In the data rows, the value 50 means zero.
Each row of this table is followed by its label. One hidden rule gives the labels. It looks at one to three of the table's principal directions, none of them among the few with the most spread.
61 72 55 52 56 44 56 54 59 50 37 59 51 22 50 52 55 49 26 33 70 30 48 54 37 44 35 31 62 54 54 36 f
42 52 46 46 45 60 55 43 41 58 55 49 52 55 47 43 50 52 57 53 51 55 49 40 58 46 51 57 44 56 52 57 f
58 33 52 50 56 31 42 57 56 37 46 43 43 54 56 64 49 42 57 55 44 52 48 63 42 62 66 55 51 43 43 43 e
44 46 45 47 46 46 54 50 45 50 51 52 51 53 48 48 52 47 58 50 52 54 44 47 53 53 54 52 47 51 50 52 e
54 44 65 59 52 45 44 48 54 49 54 53 52 61 40 66 65 31 36 50 34 49 27 51 42 50 47 53 61 43 35 43 f
49 42 56 53 54 62 42 39 51 61 62 43 42 68 46 54 50 59 53 61 29 56 49 46 57 46 61 63 44 53 38 59 e
35 62 31 36 49 73 59 33 34 78 63 50 29 50 65 27 30 90 76 63 61 56 66 39 77 38 66 63 28 75 55 68 e
69 19 51 64 60 30 38 51 53 38 61 51 45 81 59 80 51 43 61 59 13 56 43 65 46 69 68 63 59 39 21 38 d
43 54 47 46 43 53 48 59 48 43 44 48 53 42 60 40 40 49 54 52 63 56 61 55 52 48 44 45 46 45 67 50 f
 6 62 42 24 25 70 69 52 26 42 43 25 77 34 29  0 64 35 56 43 85 54 65 18 50 49 37 47 35 54 90 86 f
52 62 52 47 48 52 54 51 53 51 44 50 54 37 46 45 53 50 38 42 60 42 49 48 47 46 42 41 52 53 57 47 f
54 38 49 58 57 44 53 44 44 45 55 47 54 63 46 57 63 41 52 48 36 47 48 46 40 60 57 60 56 50 32 51 e
49 55 52 44 50 61 48 44 51 57 54 44 47 50 50 47 43 58 52 57 49 52 55 44 60 41 50 56 44 54 54 57 f
46 75 45 41 48 75 57 41 51 73 47 49 42 31 51 31 39 80 43 46 69 44 61 41 63 32 47 44 36 69 63 56 e
52 46 71 63 63 39 50 47 59 40 46 44 62 48 21 57 89 25 20 34 40 29 37 44 18 57 42 44 70 43 31 55 e
54 52 49 55 50 44 55 54 52 50 41 57 48 43 52 55 56 46 42 40 58 47 41 57 40 54 52 45 53 53 45 36 e
37 44 46 51 47 53 54 47 38 48 56 49 54 61 50 41 55 45 61 53 47 56 53 44 50 54 52 58 49 49 48 60 f
52 29 52 49 54 57 38 41 48 50 64 33 46 77 53 58 43 52 70 72 22 65 59 46 61 53 67 76 40 47 40 63 e
53 49 54 47 59 57 47 37 52 58 61 42 46 58 41 51 52 61 51 57 36 44 55 40 57 46 55 58 48 55 42 64 f
54 47 49 55 48 47 52 51 49 53 47 56 45 53 55 59 52 46 48 47 49 54 37 56 46 53 57 54 50 53 41 36 e
45 42 56 56 52 41 50 48 51 48 52 56 55 57 32 56 64 39 47 47 42 49 37 45 44 53 47 48 56 44 42 57 e
71 63 50 57 56 47 46 55 60 55 46 66 39 40 72 67 33 60 41 49 54 45 50 68 53 43 44 42 58 52 47 24 f
79 23 70 51 69 36 30 35 74 54 66 35 39 76 20 87 61 55 42 62  0 40 31 47 55 56 72 61 52 46 18 57 e
19 72 30 48 35 77 73 41 26 74 47 64 52 39 53 18 46 63 64 44 81 63 54 33 60 36 44 54 33 70 65 61 e
55 52 56 58 58 46 50 46 54 52 53 58 52 50 41 57 60 48 40 45 43 40 44 48 44 49 43 45 61 48 40 51 e
77 38 73 54 75 46 36 30 75 56 63 33 48 63 12 75 68 58 29 53  9 28 45 37 47 49 58 54 57 49 23 66 e
58 48 56 57 57 38 47 54 56 43 45 54 48 46 54 64 54 38 43 48 51 45 45 58 39 52 49 49 60 45 43 40 f
48 54 49 48 45 56 44 54 50 50 52 53 49 51 61 48 35 55 56 58 51 58 57 55 61 44 43 48 47 46 61 49 e
40 59 42 41 34 70 50 50 39 60 54 51 49 53 66 38 29 60 64 61 58 67 56 48 72 39 46 56 37 54 67 50 f
38 49 38 48 44 49 60 52 37 47 49 53 54 50 54 37 51 48 62 47 60 54 55 47 49 56 51 51 47 53 55 54 e
46 44 46 47 49 58 47 47 41 49 57 41 47 62 63 46 43 53 63 61 44 59 61 49 57 51 57 64 45 51 49 55 e
61 49 60 48 63 41 47 48 63 44 46 39 52 41 34 57 63 46 36 44 47 33 52 46 38 53 51 45 56 49 44 55 f
64 46 58 59 54 28 55 59 58 31 40 53 66 43 36 62 74 24 26 29 48 33 38 54 24 64 39 35 71 40 41 36 e
48 54 36 48 49 43 59 49 43 55 49 63 45 45 57 50 43 57 63 49 62 52 48 50 56 50 53 49 48 57 51 47 e
55 53 52 50 55 52 49 47 55 54 52 49 48 47 46 51 50 58 45 49 47 44 53 49 51 48 50 47 50 52 48 53 e
46 41 46 44 55 74 47 25 43 74 70 36 37 75 44 47 43 76 70 70 26 61 56 33 72 43 73 78 29 66 36 73 e
69 72 75 50 53 65 42 45 83 64 41 45 57 29 12 57 57 61  3 35 46 31 42 41 50 29 29 26 50 50 58 51 d
54 48 46 52 45 35 52 64 51 39 41 59 51 44 61 55 48 40 49 43 59 51 43 63 43 57 47 40 56 44 54 33 e
53 46 54 43 54 46 48 47 56 49 51 39 49 49 37 50 56 53 46 49 45 42 48 45 49 53 57 49 48 52 48 57 e
39 52 37 54 48 52 65 46 33 52 51 58 56 51 54 38 57 48 59 43 59 51 54 43 45 55 49 54 52 57 47 54 f
60 53 64 49 58 45 47 49 66 49 46 43 54 41 26 55 65 48 26 40 45 32 43 46 40 49 45 38 56 48 46 53 d
55 44 56 51 55 52 41 43 60 57 60 50 46 60 36 57 47 64 51 57 31 49 49 47 60 46 53 49 47 48 44 61 e
42 64 48 49 40 69 52 47 46 64 50 57 49 46 55 44 39 56 50 53 59 61 48 46 63 35 42 53 42 56 60 48 f
25 52 33 36 36 63 55 49 29 58 57 49 44 55 67 26 32 63 81 64 64 69 61 45 72 46 57 60 33 57 67 64 e
45 50 44 44 44 46 52 61 48 39 42 45 53 41 59 39 47 48 52 46 63 50 59 56 45 56 50 43 48 47 62 47 e
86 39 63 86 71 21 35 55 64 37 60 84 48 70 67 99 53 33 36 49 13 40 35 78 37 57 34 44 91 28 14 17 f
48 46 50 61 52 63 44 44 46 58 62 56 47 68 59 52 44 58 57 59 33 59 56 53 57 46 49 59 50 48 41 53 d
58 51 40 73 54 47 53 55 45 48 51 75 51 56 74 57 44 54 52 44 46 52 58 67 44 55 40 45 64 45 39 32 d
47 49 45 57 47 47 58 55 44 45 45 56 55 49 53 46 59 43 47 39 56 50 47 54 38 58 49 47 54 50 46 42 e
42 54 50 58 49 30 63 60 44 36 38 64 63 36 42 49 72 22 40 31 69 41 36 50 27 58 36 37 68 44 50 43 f
71 46 58 51 63 43 38 47 64 50 56 48 40 55 53 70 43 58 46 58 33 43 51 58 54 49 55 52 55 48 39 44 f
58 41 49 52 50 33 48 61 55 34 44 50 53 49 54 57 52 41 48 45 50 47 49 61 40 62 52 42 56 41 50 40 d
50 61 48 58 43 71 47 48 46 63 54 61 46 55 69 50 32 61 51 56 48 64 54 56 63 37 41 54 46 52 53 39 e
75 60 61 41 73 26 49 50 76 45 40 42 42 19 30 61 61 58 25 36 59 12 49 51 36 52 52 28 61 55 46 50 e
62 43 51 52 49 52 38 51 49 48 58 51 44 66 72 66 32 49 60 66 34 63 50 61 63 48 53 63 50 44 46 37 f
38 57 35 54 38 57 61 58 37 50 43 61 53 45 68 35 44 52 56 42 68 60 56 56 48 52 45 46 46 53 59 41 d
69 51 59 45 46 48 36 54 64 54 51 52 42 52 57 72 33 52 43 59 40 56 35 61 64 42 50 50 48 46 52 30 f
62 74 52 44 67 39 64 49 63 48 34 46 52  9 36 40 67 58 20 23 78 10 60 44 27 50 41 25 62 63 53 50 f
60 47 62 61 58 39 45 53 58 39 51 54 58 53 43 62 64 36 33 43 38 38 45 54 36 55 39 42 68 39 39 45 f
38 55 49 41 43 59 53 51 46 52 46 42 53 43 46 35 50 50 51 50 62 53 53 43 52 46 49 50 42 53 63 58 f
22 58 31 34 33 51 58 66 37 41 44 52 54 34 62 13 35 60 71 49 83 57 72 51 60 52 43 33 39 47 86 65 e
48 40 45 41 44 40 46 60 46 34 49 42 53 53 60 48 41 41 64 57 53 58 57 55 53 58 53 53 48 41 61 50 f
32 66 43 41 37 58 60 62 44 45 35 47 58 26 54 21 49 50 44 38 83 49 62 49 44 47 39 34 44 52 76 52 e
35 63 48 26 46 66 58 45 51 59 41 25 49 27 33 20 51 65 48 47 75 43 64 31 54 42 57 47 28 65 72 74 e
39 43 45 45 44 49 52 53 41 43 49 43 54 54 52 41 51 43 61 53 54 58 54 48 49 56 55 56 45 48 55 56 f
49 42 46 46 53 21 57 64 45 21 42 46 61 40 52 47 64 25 52 40 63 38 53 54 30 69 47 41 66 40 54 48 f
63 44 51 55 61 34 50 49 57 48 47 56 44 48 48 67 55 47 48 47 46 43 41 55 42 55 58 50 57 50 36 42 f
44 51 41 55 42 39 55 70 48 35 33 59 54 36 66 42 47 42 51 38 73 54 56 67 36 60 45 35 52 43 63 35 d
42 45 49 50 52 56 52 45 43 49 53 40 51 56 49 41 58 50 54 51 47 50 58 45 45 54 56 58 48 53 45 60 e
45 39 43 36 38 65 37 50 39 51 64 36 42 72 77 46 20 61 80 78 38 75 64 54 79 47 63 71 32 48 62 54 f
23 56 20 53 31 54 69 68 24 42 35 65 54 39 85 20 38 50 72 40 88 68 67 62 44 59 48 45 42 53 70 39 d
39 49 57 46 48 62 45 42 49 55 57 41 54 57 36 44 51 50 53 60 42 56 53 37 59 41 47 58 44 48 55 70 f
49 69 54 35 50 56 53 49 57 54 41 41 52 24 40 39 48 55 38 46 72 38 56 40 52 38 42 40 45 57 69 57 f
Here are more rows. What is the label of each one?
50 62 50 66 53 77 48 36 47 77 58 67 39 59 63 57 36 68 51 59 42 63 51 51 62 30 46 63 45 59 39 45 e
40 42 38 41 50 56 52 44 42 57 57 40 39 58 56 39 42 67 72 60 50 57 61 46 60 53 70 62 35 59 50 63 d
48 54 53 41 54 54 52 43 52 58 50 41 45 43 40 45 54 57 48 50 54 43 50 41 52 46 57 52 44 59 50 60 f
51 59 51 54 50 42 54 63 55 39 35 54 55 30 53 44 56 44 35 34 69 39 55 59 32 54 39 31 58 46 58 40 e
52 41 52 54 56 55 47 39 47 56 62 48 46 67 46 55 55 54 54 57 30 51 48 45 53 51 58 62 50 53 34 57 f
51 56 53 39 54 49 52 48 56 51 44 39 48 35 39 45 54 53 43 46 61 40 52 44 47 47 53 46 46 56 56 56 f
56 35 49 53 50 44 39 53 50 42 59 51 50 69 60 63 39 47 64 63 31 61 53 58 59 55 53 58 52 39 46 47 e
53 46 47 62 58 42 60 45 46 47 49 56 59 52 39 54 68 41 46 38 46 41 47 44 34 59 48 51 60 51 35 51 f
70 60 53 54 62 28 54 58 65 42 35 58 47 25 50 63 56 47 30 33 65 28 45 62 32 54 45 31 64 51 46 31 f
34 53 35 54 37 56 61 57 33 49 46 60 54 49 66 34 48 48 60 43 66 61 53 54 48 54 47 48 47 52 57 44 d
56 46 34 57 46 31 55 72 45 26 35 61 57 41 80 52 39 38 60 42 68 54 64 71 38 65 45 41 59 39 60 28 e
59 32 59 51 58 53 36 37 55 56 66 40 42 77 43 69 48 53 58 68 16 58 45 47 61 50 65 71 45 48 31 58 f
40 53 48 55 44 64 54 47 42 55 54 52 57 57 48 39 53 52 49 48 47 55 53 44 51 48 43 51 48 51 51 55 d
76 28 75 50 67  4 42 54 71 23 45 37 58 50 17 87 84  9 26 42 30 25 19 50 22 69 56 46 75 34 27 42 f
57 71 62 45 51 67 47 46 68 64 44 46 50 30 33 45 47 67 24 43 57 38 52 44 55 32 37 34 45 56 62 53 d
60 57 69 49 56 62 41 40 71 64 50 41 50 45 20 58 56 59 26 49 37 41 43 40 54 36 45 45 45 52 48 59 d
42 62 41 43 49 60 58 49 42 52 48 46 51 38 59 30 44 60 55 48 67 46 69 45 52 47 46 48 46 58 62 59 f
58 55 48 67 53 58 48 49 53 60 51 69 45 55 63 60 40 61 48 50 44 56 52 61 53 44 44 49 53 50 42 37 d
53 45 46 51 47 29 48 65 51 35 44 61 51 46 63 58 44 38 56 49 58 52 46 65 46 58 46 41 59 39 56 37 e
47 54 49 47 51 48 53 52 48 46 47 47 51 42 52 45 52 47 50 48 59 46 54 49 46 50 49 48 51 51 54 52 f
60 43 51 55 53 39 46 54 53 44 50 54 48 55 58 65 48 43 51 52 43 51 45 59 47 55 53 52 57 45 42 38 f
61 44 63 60 60 21 50 54 65 43 43 62 53 44 25 73 73 30 31 37 45 35 22 53 31 57 46 37 67 41 35 42 e
69 38 71 57 66 32 40 41 67 50 52 47 47 58 24 84 68 32 35 53 27 41 23 47 40 51 57 58 61 45 25 47 f
50 41 50 48 49 47 42 54 52 47 53 47 44 58 56 52 43 54 58 58 43 56 53 57 55 53 57 52 47 45 50 50 d
52 55 51 57 48 48 51 53 54 54 46 64 51 46 48 56 50 48 44 44 54 51 41 54 48 47 42 43 53 48 50 41 e
60 77 53 49 53 59 55 49 57 61 41 59 46 25 56 49 43 60 31 41 70 38 52 51 50 34 36 38 53 60 58 38 f
63 64 60 45 61 46 53 44 65 57 44 46 46 29 33 54 60 57 27 38 57 27 44 44 43 44 48 38 54 59 47 49 f
49 60 46 53 42 55 51 58 44 49 47 62 51 46 72 50 36 46 53 52 60 59 51 59 55 44 38 49 53 47 60 35 f
62 38 48 68 56 34 42 57 49 40 59 71 46 68 72 71 42 46 59 56 31 55 49 70 50 58 46 50 67 37 35 33 e
38 58 49 36 40 57 53 55 45 45 44 39 58 38 50 32 46 44 52 51 69 53 58 43 53 46 44 48 43 50 72 58 f
48 34 51 47 49 44 44 50 48 43 58 42 50 66 47 54 50 44 63 61 36 58 49 49 55 56 58 60 48 43 47 58 e
A new table starts here. Each row of this table is followed by its label. One hidden rule gives the labels. It looks at one to three of the table's principal directions, none of them among the few with the most spread.
53 44 48 51 41 47 40 57 49 59 44 47 66 53 45 48 45 72 59 44 49 60 51 47 51 53 40 39 46 49 55 60 4
49 55 63 51 51 59 69 51 50 40 40 57 42 50 58 39 47 43 41 30 51 47 54 50 51 50 55 49 43 62 42 48 5
64 23 39 72 32 33 36 36 34 66 56 62 64 31 11 60 45 76 66 76 51 76 33 50 31 49 64 43 52 30 61 65 3
43 48 56 54 50 64 44 56 53 54 62 42 62 53 55 42 47 67 46 43 46 37 67 50 56 47 39 43 32 48 67 42 5
55 66 61 34 47 54 70 48 35 55 35 58 23 57 36 29 45 16 42 51 57 50 40 41 53 65 42 61 72 60 23 37 2
51 54 33 39 40 44 44 56 43 64 31 37 38 61 45 49 46 54 58 66 60 52 52 51 44 63 51 62 60 55 35 47 4
55 46 56 61 47 36 55 50 61 32 62 57 58 39 47 57 44 45 58 35 28 52 47 50 56 44 70 46 42 43 57 58 8
51 40 47 49 59 48 53 41 53 51 50 55 50 42 48 69 50 47 50 62 62 56 41 53 42 44 59 48 57 47 42 43 5
40 59 59 49 57 59 48 52 51 41 48 52 53 62 61 40 60 63 42 39 54 55 57 42 59 46 29 40 50 54 50 56 8
51 58 38 42 38 48 46 65 51 58 29 34 48 60 60 40 43 54 56 36 49 42 60 56 47 58 48 55 41 63 51 56 2
55 36 46 62 41 42 43 46 54 51 55 53 62 42 41 46 42 63 57 42 43 54 53 51 47 46 45 34 41 47 61 60 3
51 43 48 51 45 55 42 53 53 55 53 51 58 50 50 43 49 58 52 44 38 49 47 56 50 54 43 38 41 50 51 55 7
48 73 65 36 55 62 64 50 35 52 40 54 30 64 50 31 57 27 33 54 65 49 48 39 59 58 31 62 68 58 34 41 4
49 54 44 38 52 57 48 51 42 66 44 43 39 60 50 41 53 44 45 63 64 45 53 45 55 61 27 56 63 57 37 42 8
52 43 40 51 53 34 44 36 48 48 53 58 45 41 29 83 55 50 62 85 55 70 25 53 33 45 85 59 70 30 40 46 4
51 63 40 36 55 39 53 45 46 52 42 50 33 55 43 62 55 29 55 68 58 57 38 46 46 53 60 66 73 49 35 44 3
50 56 27 35 45 46 49 53 42 66 23 41 28 64 50 49 52 48 57 66 65 55 46 51 42 66 50 64 66 63 23 49 3
56 61 50 60 37 28 53 48 40 41 40 54 46 51 31 53 47 55 59 54 50 71 47 42 44 47 74 60 55 42 54 63 6
63 45 72 67 39 52 64 49 43 43 56 68 55 41 42 21 43 41 39 28 35 52 50 45 61 54 38 38 37 54 54 64 2
51 52 58 49 58 51 61 44 54 44 58 57 49 43 50 57 48 32 47 44 48 47 46 50 50 43 59 50 50 49 52 41 6
50 29 65 66 51 64 57 38 45 52 63 64 58 32 38 49 46 63 42 50 54 50 48 52 43 42 51 37 40 44 58 43 4
33 48 54 52 60 69 37 59 62 46 69 38 68 55 71 53 58 76 47 42 42 33 68 53 59 42 39 43 31 46 71 44 8
43 59 54 39 56 67 50 50 38 62 47 53 43 66 50 42 65 55 43 63 58 56 43 44 55 62 33 53 61 53 34 44 1
50 51 57 65 47 50 58 62 68 30 53 41 62 46 82 28 37 48 40  0 39 25 86 53 66 38 33 38 16 70 77 65 7
65 33 53 70 36 32 64 41 50 39 47 67 51 28 30 56 35 48 60 40 39 64 39 53 39 46 83 45 43 46 48 61 3
46 33 58 66 57 67 46 48 61 47 76 54 69 42 65 42 53 62 40 36 37 35 62 55 60 43 33 29 24 50 66 52 1
48 53 58 49 57 59 62 46 48 48 50 53 44 43 56 51 51 37 41 44 59 42 51 52 46 43 52 55 50 55 56 42 8
47 31 60 57 62 63 35 45 56 51 85 59 72 45 50 53 62 63 45 62 35 50 41 48 64 49 28 30 47 33 55 50 7
48 50 33 33 46 34 34 37 37 66 33 53 37 59 13 68 53 63 68 90 72 83 25 40 31 54 52 50 93 35 25 43 7
58 45 47 46 47 43 50 30 24 70 46 63 35 44 10 62 53 42 52 99 75 73 23 43 33 56 59 63 84 33 32 38 5
52 38 52 62 49 49 41 53 59 45 63 49 70 43 58 50 48 62 50 38 38 46 57 54 55 44 44 36 32 47 68 61 2
41 58 65 56 52 63 64 47 38 43 46 53 40 44 50 49 53 53 39 49 63 44 56 51 40 41 67 66 46 50 63 41 7
44 46 60 48 64 76 52 45 41 65 67 48 54 45 57 51 57 47 33 64 68 33 56 50 52 46 33 56 47 48 63 30 6
52 55 49 47 43 44 51 48 39 55 40 49 42 50 33 52 46 49 54 61 59 58 46 47 41 51 60 60 62 46 48 46 2
43 58 45 44 51 51 42 62 65 40 49 41 53 62 68 46 52 56 54 34 32 43 57 55 57 52 50 44 39 54 49 55 2
63 39 55 69 46 26 55 29 46 35 62 75 49 32 19 63 49 41 55 69 44 77 28 44 43 43 77 46 63 29 44 60 5
47 64 31 43 48 30 33 48 44 51 42 38 40 59 40 70 59 53 60 84 62 63 45 47 41 48 66 71 71 36 49 52 2
56 51 61 59 49 55 68 50 57 39 55 57 48 44 60 32 41 30 39 22 37 36 60 54 57 48 50 42 29 61 53 51 6
53 36 35 47 52 50 35 40 45 66 56 55 48 52 36 60 61 57 57 86 50 63 28 53 44 61 49 47 64 38 30 49 1
38 54 39 45 66 52 35 53 70 41 63 37 57 55 75 67 61 51 49 52 46 37 59 58 54 39 50 48 43 46 61 47 5
44 39 66 74 55 63 49 51 68 31 78 52 76 37 72 35 46 62 35 13 33 28 76 57 61 29 33 24 10 51 90 58 4
49 39 51 56 47 60 53 53 51 53 51 49 52 45 53 47 46 62 50 45 46 43 54 57 46 52 57 48 37 53 51 47 7
45 58 43 40 61 43 31 50 54 50 59 45 60 61 52 67 64 55 56 67 51 62 42 43 57 47 40 49 65 38 51 54 1
49 55 45 45 51 41 50 47 46 51 41 46 45 47 44 66 48 47 54 60 67 55 48 49 39 42 63 61 62 47 53 44 2
58 25 39 64 39 40 37 46 52 58 53 54 65 39 36 58 43 74 62 58 46 63 44 55 41 50 56 35 42 41 53 61 5
50 46 43 42 57 45 43 40 44 58 49 56 45 51 34 72 60 52 58 82 61 69 27 47 41 53 60 55 75 37 32 44 3
44 57 28 36 56 36 33 51 57 52 50 36 45 60 51 74 57 50 64 75 53 54 46 50 48 51 62 63 67 41 43 45 1
45 68 59 43 53 53 63 53 49 41 46 48 39 53 58 40 48 33 44 30 51 39 61 44 56 46 45 58 53 60 56 45 8
52 32 47 62 47 47 36 41 49 57 61 55 68 41 36 56 48 73 55 57 53 61 48 49 43 41 41 32 47 38 64 56 1
51 50 51 48 50 50 49 58 59 48 51 44 58 53 62 42 44 50 50 32 44 41 61 49 60 50 35 42 41 58 54 53 2
56 29 56 62 55 61 55 36 43 59 69 61 52 31 40 55 52 44 41 69 55 45 41 54 45 49 53 51 48 42 53 41 3
52 54 42 38 51 53 52 53 43 60 31 48 37 61 57 45 56 44 47 59 63 55 43 49 50 64 38 57 64 62 26 52 7
62 45 32 49 35 21 62 42 43 49 25 55 25 40 21 70 36 39 72 68 55 69 31 52 27 57 99 70 72 48 24 49 8
48 40 61 50 61 74 50 41 43 63 70 55 51 42 50 42 55 41 31 65 59 34 49 52 52 50 27 47 50 46 55 34 2
56 40 57 57 42 49 47 45 39 57 49 60 57 44 30 48 47 63 51 59 53 65 39 48 43 51 51 43 53 41 50 53 4
57 33 40 56 45 48 45 51 53 56 51 49 53 44 51 52 47 54 53 60 43 48 45 59 48 59 56 48 44 49 41 55 2
57 50 34 51 27 37 51 55 40 62 18 44 43 56 35 41 36 67 64 46 58 64 56 49 36 59 59 51 48 61 41 59 6
47 55 57 53 54 52 50 52 58 38 56 50 57 50 61 44 50 48 43 33 45 43 59 50 56 41 41 42 41 52 62 54 2
37 49 37 51 51 50 28 56 54 51 53 36 58 61 55 59 59 86 59 63 50 54 59 49 50 48 48 50 48 42 56 54 8
42 57 48 36 61 58 39 45 49 59 60 47 49 59 45 56 60 48 49 69 57 50 44 46 52 49 35 49 66 41 47 36 6
45 69 57 37 56 55 63 60 57 42 43 44 44 63 68 38 48 35 45 23 47 39 63 43 65 52 37 51 48 66 45 46 1
55 34 64 67 45 52 56 43 47 47 62 64 62 30 36 49 42 57 50 40 43 52 46 50 45 42 57 41 40 43 67 54 8
57 52 42 56 37 34 42 48 43 53 50 49 50 48 32 51 47 52 59 62 43 60 45 49 45 52 62 56 53 40 57 58 1
46 29 43 50 61 56 29 43 56 62 71 51 67 47 47 69 60 69 55 76 51 55 38 52 51 49 38 36 56 34 49 46 7
41 53 44 41 59 62 44 55 56 55 53 41 49 63 67 47 58 55 47 50 51 40 59 49 59 54 31 47 48 57 44 44 1
Which label does each new row get?
48 66 44 40 50 39 56 47 40 51 29 45 34 55 42 65 51 44 53 67 76 62 47 45 37 47 68 71 71 50 42 43 -> 5
48 58 61 53 55 61 60 59 61 38 56 46 54 51 75 36 47 38 38 19 39 29 68 55 62 46 44 46 27 62 62 50 -> 5
46 65 55 38 63 47 55 49 52 41 56 53 42 56 54 57 59 29 48 53 48 51 42 42 61 50 49 59 68 48 42 46 -> 8
64 40 49 56 30 30 62 35 29 56 35 67 31 30  2 56 35 41 64 69 57 72 25 48 25 54 84 62 74 40 39 48 -> 8
52 42 61 63 55 50 49 51 62 38 68 56 73 44 59 52 50 58 49 30 35 51 54 49 61 40 45 33 32 46 66 61 -> 6
48 39 46 56 57 62 39 47 51 59 64 51 61 49 58 53 62 63 47 60 48 48 48 55 51 51 40 43 40 46 55 53 -> 1
56 40 46 56 50 44 44 43 48 55 63 56 56 42 40 59 53 48 54 66 46 56 39 50 49 51 54 49 53 39 52 53 -> 1
42 71 43 37 56 53 53 65 61 45 39 30 45 64 80 50 50 40 48 31 52 31 70 54 56 48 51 61 39 66 55 46 -> 6
53 53 51 47 47 45 60 51 50 46 38 54 42 51 49 44 45 43 53 36 49 54 49 46 51 53 49 50 56 60 41 54 -> 8
58 46 60 58 46 42 61 42 47 42 50 65 51 36 35 58 44 41 53 47 46 61 35 52 40 44 75 49 51 42 51 51 -> 5
46 56 54 43 64 52 55 48 55 44 57 48 47 49 60 63 55 34 44 56 57 43 50 49 54 44 53 59 57 48 50 39 -> 4
50 64 31 35 46 33 42 58 53 52 30 39 42 70 51 54 51 51 64 54 53 62 51 43 54 59 47 55 65 56 31 57 -> 6
56 42 57 56 45 46 53 44 44 52 48 61 56 42 35 48 45 55 53 46 53 63 43 45 46 47 47 40 54 47 52 55 -> 8
56 57 62 50 51 53 79 49 44 45 38 56 35 45 54 44 42 24 41 37 58 45 53 48 50 52 63 63 49 64 40 42 -> 6
41 85 45 26 60 49 53 44 29 58 27 44 21 69 45 59 67 31 42 82 87 61 42 41 39 50 53 81 86 50 38 36 -> 6
58 49 42 48 39 40 52 59 53 50 36 46 47 50 52 48 42 47 59 40 40 51 48 55 48 59 62 54 46 57 42 59 -> 7
49 75 51 34 49 45 60 49 37 55 34 46 29 62 39 45 48 29 48 59 67 54 51 39 49 54 51 68 71 54 40 38 -> 6
42 38 47 54 51 53 25 44 48 58 60 50 65 60 37 49 58 88 52 72 58 67 51 40 53 48 21 28 57 35 49 53 -> 4
56 57 60 52 45 59 60 48 33 58 51 58 41 50 41 35 54 36 40 56 50 49 44 48 52 60 49 60 51 51 47 47 -> 1
52 51 50 54 45 41 52 43 44 50 45 53 48 45 35 55 44 52 52 56 60 59 50 47 40 43 60 52 55 45 55 48 -> 5
47 58 43 41 57 48 50 53 57 47 48 43 45 55 61 62 55 39 52 55 49 45 48 55 50 51 62 60 53 51 44 45 -> 5
50 59 55 45 41 64 49 54 33 67 40 43 45 56 44 29 47 51 39 53 64 42 58 50 45 55 33 55 48 55 58 43 -> 4
47 51 72 47 57 69 58 53 51 48 58 55 55 50 59 31 48 43 34 31 50 38 56 45 63 49 20 38 47 57 54 44 -> 2
54 38 59 57 48 54 56 50 56 44 56 57 55 36 51 45 42 46 48 33 38 42 48 57 49 47 53 41 40 51 56 51 -> 7
52 63 61 52 42 54 53 61 50 44 50 49 52 62 56 24 49 48 44 30 32 46 59 46 66 59 36 45 37 56 50 59 -> 5
47 54 58 46 64 60 55 41 41 55 57 59 46 53 48 55 64 44 41 65 64 58 41 41 54 50 39 53 65 48 42 43 -> 1
47 52 35 47 46 38 36 58 61 45 46 39 52 60 56 55 50 62 63 50 38 53 54 51 54 54 53 48 50 49 45 59 -> 7
45 45 49 60 49 51 48 54 56 42 52 46 57 47 60 54 50 67 52 41 46 46 59 54 48 44 60 50 36 50 61 55 -> 8
50 35 55 58 48 62 60 45 42 54 44 58 44 38 44 53 48 61 46 55 59 50 45 57 35 50 67 53 45 51 45 43 -> 7
